Each row is where one point has got to under a steady rotation. How many ticks took it there?
The counts run from 0 to 244.
[152 117 125 128  84 130 121 107 104 181 154 110 184 141 148 101  86 150
 133 123 145  95 151 122 130 146 153 170 128 132 122 123 133 138 128 172
  83 132  97 123 141 118 153 135 184  65 114 166  87 140 125 127 145 110
 158 149 130 144 105 172 109 160 118 168 155 173 119 149 120 137 106 126
 101] | 128
[165 126 119 125  95 151 103 142 140 194 177 113 178 124 128 150 107 138
 104 135 133 115 157 109 162  91 119 152  99 113 142 106 115 105 142 160
 108 109 128 106 187 128 127 170 176  71 123 148 151 141 130 154 132  97
 169 122 141 161 130 113 110 143 139 134 178 138  86 153 109 146 160 136
  86] | 117
[148 158 109 149  87 119 125  89 126 153 164 113 152 109 178 132 102 165
 104 153 119  96 145  91  94 130 122 172  81 160  93 106 109 122 112 191
 107 140 130 147  75  87 118 151 147 126 132 145  87 146 119 164 152 130
 124 133  87 132  96 187 113 107 149 167 151 142 159 122 144 150 115 135
 116] | 184
[184 149 114 147 106 113  70 168 150 177 142 160 174  94 146 112 107 166
 115 108 126 125 107 133 128 115 128 146  81  97 165 111 116 154 137 138
  77 146 138 118 145 111 102 160 151 117 132 113  94 133 105 117 123 105
 130 151 153 153 114 192 104 147 160 158 124 155 137 134 165 142 140 142
  85] | 216
[137 157 115 136 133 120 109 104 139 156 162 115 135 106 144 148  96 184
 108 150  80 114 153 106 102  91 132 155  85 141  97  79 111 155 118 180
 110 131 130 124  91  75 121 151 155 149 124  94  91 148 105 126 130 131
 133 101 122 149 126 175 114 115 122 182 105 149 163 142 162 138 107  95
 133] | 186
[182 166 116 119 123 101 106 105 109 154 142 117 169 135 190 130  85 218
 103 129  95  95 142 118 122 156 139 126 103 137 148 105 101 150 126 151
 111 143 113 124  88 115 112 116 142 120 160  93  74 139  97 141 153 108
 127 145 128 154 143 151 115 109 109 173 108 143 181 138 123 169  97 155
 133] | 144
[156 167 142 119 115 175  96 145 168 169 156 138 186 106 132 134 102 195
 101 152 120 115 130 113 121 117  94 147 104 125 153  90  96 137 135 128
 137 155 120 102 107 110 136 214 154  95 139  97 156 129 141 109 159 116
 148 128 129 149 127 113 107 157 128 151 156 123 140 123 121 157 142 149
  75] | 19
[152 159 135 138 125 135  79 174 156 163 154 143 170 109 140 120 111 174
 104 108 123 134 116 136 126 117 123 138  78  80 168 116 105 183 141 138
  93 139 140 106 130 103 111 178 163 123 136  87 115 141 113 103 110 122
 138 131 173 154 131 173  98 169 151 168 103 144 127 120 172 144 131 124
  92] | 217
[145 128 111  84 128 144 138  98 140 147 168  93 153 106 159 126  91 155
 125 135  85  59 163 137 121 152 127 158  96 149 122 143 101 151 120 214
  91 133 118 155 120 136 111 103 144 100  99 134 115 128 106 162 159 117
 147 127 143 156  90 157 139  96  84 143 114 162 154 136  96 146 104 142
  98] | 41
[169 135 139 147 103 126 102 144 150 181 185 121 174 110 124 115 142 112
  97 123 144 105 170 137 107 120 139 187 105  86  97  91 118 101 139 137
 139 148 127 118  97 105 143 165 187  98 109 114 105 133 131 145 123 116
 115 113 119 176  68 142  93 172 161 172 146 125 115 131 175 142 137 103
 122] | 172
[154 145 127 160  92 123  86 110 114 147 148 107 161 115 162 161 137 165
 100 130 154 101 153 111 143 124 103 141  85 100 168 112 109 112 120 158
 122 146 111 134 160 135  95 163 160 115 143 103 175 171 111 136 128 115
 159 148 103 158  97 153  87 150 158 149 132 137 108  99 117 115 132 196
  96] | 204
[146 157 123 112 167 148  91  81 126 131 150  71 160 119 149 140 113 223
 115 121  65 111 144 119 150 126 120 113 126 114 146  95  81 140 136 152
 121 116 128 112 128 113 111 153 161 109 139  74 128 151 134 113 129 129
 153 113 132 152 147 100 104 116 116 185 109 106 155 141 139 165  87 145
 119] | 146
[113 174 120 124 122 153 100 114 122 171 147  87 170 133 131 174 143 186
 107 132 107 131 150  94 148 118 132 119 111 104 155 104  90 112 141 175
 131 127 141 130 161 124 112 165 183 117 140 128 168 198 141 101 111 158
 153 149 151 126 133 100  88 152 142 147 130 111  90  89 107 158  99 155
  87] | 106
[163 143 127 136 126 153 105 142 141 160 175 118 160 102 102 140 123 154
  89 106  70 130 137 140 135  98 140 164 105 110 106 105  99 143 110 152
 103 133 148 104 143 120 179 176 169  94 117 115 101 155 143 143 130 126
 153 106 133 162 126 139  97 165 156 192 116 163 114 172 166 146 129  94
 141] | 74
[136 169 140 141 105 110 142 130 130 188 166 127 170 117 153 100  93 113
 128 125 130 119 145 137 123 154  97 187 114 145  79  94 128 131 137 174
 110 143 136 151 128 141  90 152 152  84 111 141 117 154  88 185 141  91
 117 192 137 122 125 162 129 150 142 117 123 136 115 136  96 119 139 133
  78] | 26
[177 151 125 105 106 153 127 104 131 162 159  75 171 139 149 156 108 205
 104 150 104  95 165 119 118 145 143 143 129 176 135 121  95 159 139 176
 135 116 108 126  97 154 156 133 156 112 136 120 125 157 132 143 175 116
 166 118 123 160 118 124 120 129  83 128 155 154 155 158  81 150 103 130
 102] | 240
[ 91 140 123 104 125 133 117 103 156 122 165  91 150 111 162 123 119 177
 102  95  93  71 161 145 101 149 112 145 115 111 107 137 102 171 148 200
 134 148 133 138  78 123 137 155 156  96 107  95 152 120  94 143 146 111
 121 126 154 151  84 170  91 137  99 148  93 127 126 105 140 130 110 139
  91] | 39
[145 140  91 105 128 150 159  91 128 152 172  89 166 148 150 140 131 181
 135 108 135  98 176 118 129 150 120 132 140 116 122 162  98 139 170 172
 112 125 129 150 104 124 103 111 189  77 123 129 147 119 131 158 139 106
 136 115 158 147  97 118 103 164  87 145 123 128 118 122 107 159  61 125
  86] | 137
[153 134 106 115 125 169 146 145 120 184 143 117 177 121 131 126 109 178
 146 120 131 125 115 124 156 139 117 165  88 113 163 159 108 143 131 178
  39 125 143 126 149 123 128 160 158  72 130 133 135 146 128 141 133 122
 139 135 161 120 106 149 123 166 129 161 121 155 112 122 135 137  99 145
  57] | 220
[114 143 164 114 127 160 127 133 152 144 163 122 161  72 109 128 114 151
 111 105  91  94 105 167 127 124 130 177  87 120 111 105  67 156 115 173
 124 160 136 152 139 169 150 165 145 109  89  83 123 176 136 112 142 136
 139 140 146 150  79 148 128 169 146 152  72 140 134 113 130 116 121 120
  88] | 166
[170 172 119 142 119 180 107 153 160 175 139 134 188  99 121 150  93 191
 137 130 101 137 137 126 144 113  97 154  92 129 136  90 123 127 122 169
  79 124 137 105 148 142 117 179 158  88 140 111 132 170  99 123 132 127
 160 152 151 130 146 120 152 145 112 140 103 169 130 144  83 124 122 129
  78] | 21
[165 165  97 112 117 102 119 127 150 167 174 118 150 111 145 156  98 172
 111 106  95  75 135 145 116 147 111 146  89 127 132 107  75 144 128 162
 148 152 128 175 141 170  94 103 109 129 122  99 106 166 101 174 159  71
 130 158 102 140 124 129 117 115 161 111 120 137 173 163 110 149 122 156
 104] | 154
[143 164  96 109 100  97 105 118 134 124 140 102 141 126 156 144  94 216
 132 118  68 112 132 154  76 173 108 158 129 174 109 101  91 194 149 160
 113 139 132 146  77 155 107 153 148 125 109  92 105 150  98 153 150  95
 133 147 128 129 130 172 121 120 123 129 131 127 156 130 130 135 121 126
  90] | 237
[181 158 152 131 138 130 104  81 121 144 169  84 171 137 137 144 137 175
 124 125  87 120 169 130 157 131 140 161 154 141  94  53  96 126 163 151
 139  94 108 104 121 149 100 156 190 103 146  76 134 151 125 150 125 108
 166 121 127 184 129 115 106 126 111 157 134 110 132 152 126 126 134 127
 124] | 243
[154 128 109 133 106 110 101  89  98 145 185  77 170 153 159 135 112 151
 108 131 136  65 192 113 130 124 161 148 135 123 125 112 112  89 139 173
 142 105  86 124 118 113 130 107 183  95 136 124 104 139 116 138 133 118
 157 125 128 184  84 120  79 127 113 161 147 138 113 126 120 141 109 126
 135] | 45
[165 152  88 130 119 117 105 102 119 140 143 108 164 139 133 166 135 208
 139 100  98 128 153 147 141 160 140 142 118 123 127 105  98 108 124 181
  93 102 125 115 145 158  95 114 157  93 153  99 117 197  82 142 110 120
 127 170 104 133 144 106 106 134 132 146  95 146 119 146  98 117  78 174
 110] | 149
[140 162 104 139 133  84 117  85 109 140 178  93 159 148 171 120 115 182
 121  87 120  89 155 134 106 153 132 147 156 143  98 110  87 157 162 148
 150 120 121 139  69 124  87 135 161  94 119 111  86 122 118 141 131 101
 138 111 135 136 110 155  67 123 135 163 140 105 154 108 168 158 115 118
 126] | 141
[147 141 129 121 118 174 128 159 146 176 144 122 176 114 142 129 123 180
 113 132 125 108 130 115 155 133 105 147  88 104 174 163  97 149 137 158
  75 137 150 122 138 112 146 164 159  90 138 127 169 130 139 130 140 126
 131 113 161 133 103 128 106 176 123 166 106 148 116  96 138 150 107 156
  66] | 219
[150 137 145 132 129 120  95  93  89 165 158  63 158 141 142 148 135 174
 130 145 123 108 143 113 158 142 151 167 143 129 141  99  78 127 155 153
 122  81  90 106 137 126 123 164 164 123 134  90 140 161 152 115 129 143
 160 100 115 167 102 132  78 122 149 168 151 108 125 142 176 138 121 135
 112] | 3
[166 138 104 114  97 120 106 116 106 172 150  79 176 125 149 165  95 197
 103 151 110  80 122 118 129 151 169 137 110 161 160 164  88 166 127 185
  88 118 113 152 135 138 134 113 118 142 133 131  99 158 131 138 135 141
 163 120 147 133  99 154 113  96 124 125 136 156 143 144 136 158 100 128
  99] | 0
[159 141 132 147  97 107  95 102 101 171 140  65 159 146 152 148 117 173
 118 162 150  94 163 103 146 141 142 173 124 125 163 110  80  99 143 158
 117  87  81 117 135 110 111 158 153 119 145  90 144 155 130 134 119 132
 156 120 101 162  92 128  86 120 154 154 163 107 123 134 165 134 125 155
  83] | 4
[126 162 106 117 116 109 109 116 117 149 132  78 148 166 145 134 154 195
 139 111 100 144 171 144 111 163 128 134 157 119 107 103 104 141 174 158
  92 112 134 107 114 127 128 143 211  91 134 102 140 158 114 143 121 117
 111 126 150 161 135 134  79 184 128 169 134  90 101 132 139 136 108 115
  99] | 233
[131 178 133 134 147 128  84 124 127 164 153  95 168 124 126 185 131 194
 112 125  96 136 145  97 150  98 137 116 116 106 148  87  76 139 157 154
 123 112 134 128 147 111 100 167 180 142 145 108 148 184 135  89 108 152
 162 122 180 152 146 107 102 128 132 144 113 110 115 110 130 139 117 117
 113] | 105
[180 138 139 146 102 121 105 132 138 166 182 135 170 106 103 119 127 103
 124 103 117 119 139 143 126 109 153 197 112 104  76  69 100 111 135 147
 137 124 132 129 122 127 136 155 188 121 102 104  76 155 134 136 121 123
 118 133 115 172  85 164 106 163 160 162 125 133 114 147 172 128 141  89
 124] | 171
[157 173 136 145 125 100 102 107 114 171 187 116 162 131 177 169 128 148
 110 136 124 103 145  91 128 139 134 152 116 122 102  66  85 151 152 163
 160 129 119 138  76 121  72 151 151 159 129  88 139 152 144 132 131 126
 140 100 118 164  91 155  86 112 144 134 148  70 158 110 159 144 120 128
 109] | 100
[159 146 103 133 107 132 104 113 160 144 153  99 154 123 160  92  99 165
 128 135 146 102 187 129 112 124  93 162 100 109 155 121 140 125 149 150
 104 147 100 124  87  73 128 161 179  72 139  95 136  94  89 147 140  89
 135 122 118 148 103 158 103 159 110 177 145 149 115 129 154 148 116 149
  78] | 132
[122 154 120 129 110 105 121 104 132 154 166  99 144 129 149 164 129 164
 108  94 116  82 152 152 124 177 128 146 112 121 125 109  63 111 157 161
 183 153 124 151 113 166 104 125 140 104 127  78 150 169 118 167 150  86
 123 137  94 145  99 112  80 142 160 122 111 101 134 118 118 126 104 171
  90] | 152
[161 143  78 128 100 137 105 131 173 144 148 129 159 122 170 105  97 176
 124 146 133 106 183 126 107 128 113 142  78 100 166 126 132 143 134 159
  80 132 108 132  96  86 108 138 175  82 143 104 122 107  80 156 137  88
 128 132 122 152 114 163 123 162 100 167 128 177 127 136 122 139 103 136
  82] | 133
[131 173 136 120 121 123 110 131 180 180 209 102 179  99 141 112  94 142
  79 129 101  93 157 124 101 126 117 151 118 139 115 107 118 155 150 162
 160 158 126 148 105 104 150 168 165  91 101 129 115 117 117 149 140  88
 131 128 158 126 118 140  99 150 124 137 137 134 130 131 119 176 137 102
 107] | 29
[150 163 129 114 104 122 127 121 125 179 173  94 171 129 107 154 110 172
 146  93 121 122 124 137 126 143 132 166 149 132 115  97  62 150 181 139
 159 109 125 146 130 165 112 150 178  98 101 118 117 165 160 103 107 120
 159 134 167 134 118 117 106 148 156 118 155  91 110 128 148 147 122  93
  75] | 13
[133 175 143 147 115 101 142 130 123 159 165 140 164 101 139 130 125 149
  90  78 103 110 108 144 109 145 118 174 102 104  91  98  78 144 134 142
 162 175 160 151 125 152 132 165 164 106 112 117  99 167 129 148 142 101
 109 144 125 123 118 160  82 170 210 153 111  98 131 112 151 132 126 123
 117] | 69
[162 137 128 140 108 170 111 152 124 158 171  92 174 115 103 142 155 162
  89 106 103 126 157 127 152 104 134 164 114 108 121 125 116 121 126 155
 100 138 142  93 140 110 179 179 177  90 123 128 131 158 158 152 134 129
 143  93 116 155 109 128  84 193 154 187 131 154  92 157 161 138 122 121
 132] | 75
[186 151 131 119 126 155 117 151 142 159 159 131 162  94 104 132 113 161
  85 115  57 128 114 133 135 109 131 169  80 132 112 110  94 152 106 151
  87 145 148 120 149 138 157 153 156 112 112 130  80 159 142 140 138 123
 144 130 116 152 141 148 133 153 153 174 116 173 133 179 146 160 128 104
 131] | 73
[127 146 106 120 124 158 113  94 144 160 162  87 147 128 150 156 118 185
  99 162 100 104 192  76 134  90 132 131  79 128 134 102 117 118 133 178
 123 131 126 134 110  74 152 142 175 130 130 104 150 159 129 121 131 150
 141  85 113 162 118 111  95 149 105 184 124 143 133 140 123 147  81 118
 129] | 188
[141 146 124 151 103 114  94 135 152 120 145 106 159 100 121 143 153 172
  92  97 113  97 133 154 125 119 111 162 121  90 129 101  79  75 109 120
 127 152 118 120 132 162 119 197 168  87 138 107 143 164 121 137 133 132
 135 157 123 149  85 106  84 153 189 151 129 111 105 102 139 134 161 154
 102] | 162
[129 158  71 128  79  82 122 109 131 149 159 107 128 149 163 165 135 183
 103 122 137  89 171 106  75 136 117 128  87 141 137 124 103 139 137 180
 130 153 143 180 115 136  91 119 180 137 114 140 136 165  96 165 125 106
 139 137 116 131 113 153  89 132 160 114 156 130 130 108 114 136 105 158
 105] | 194
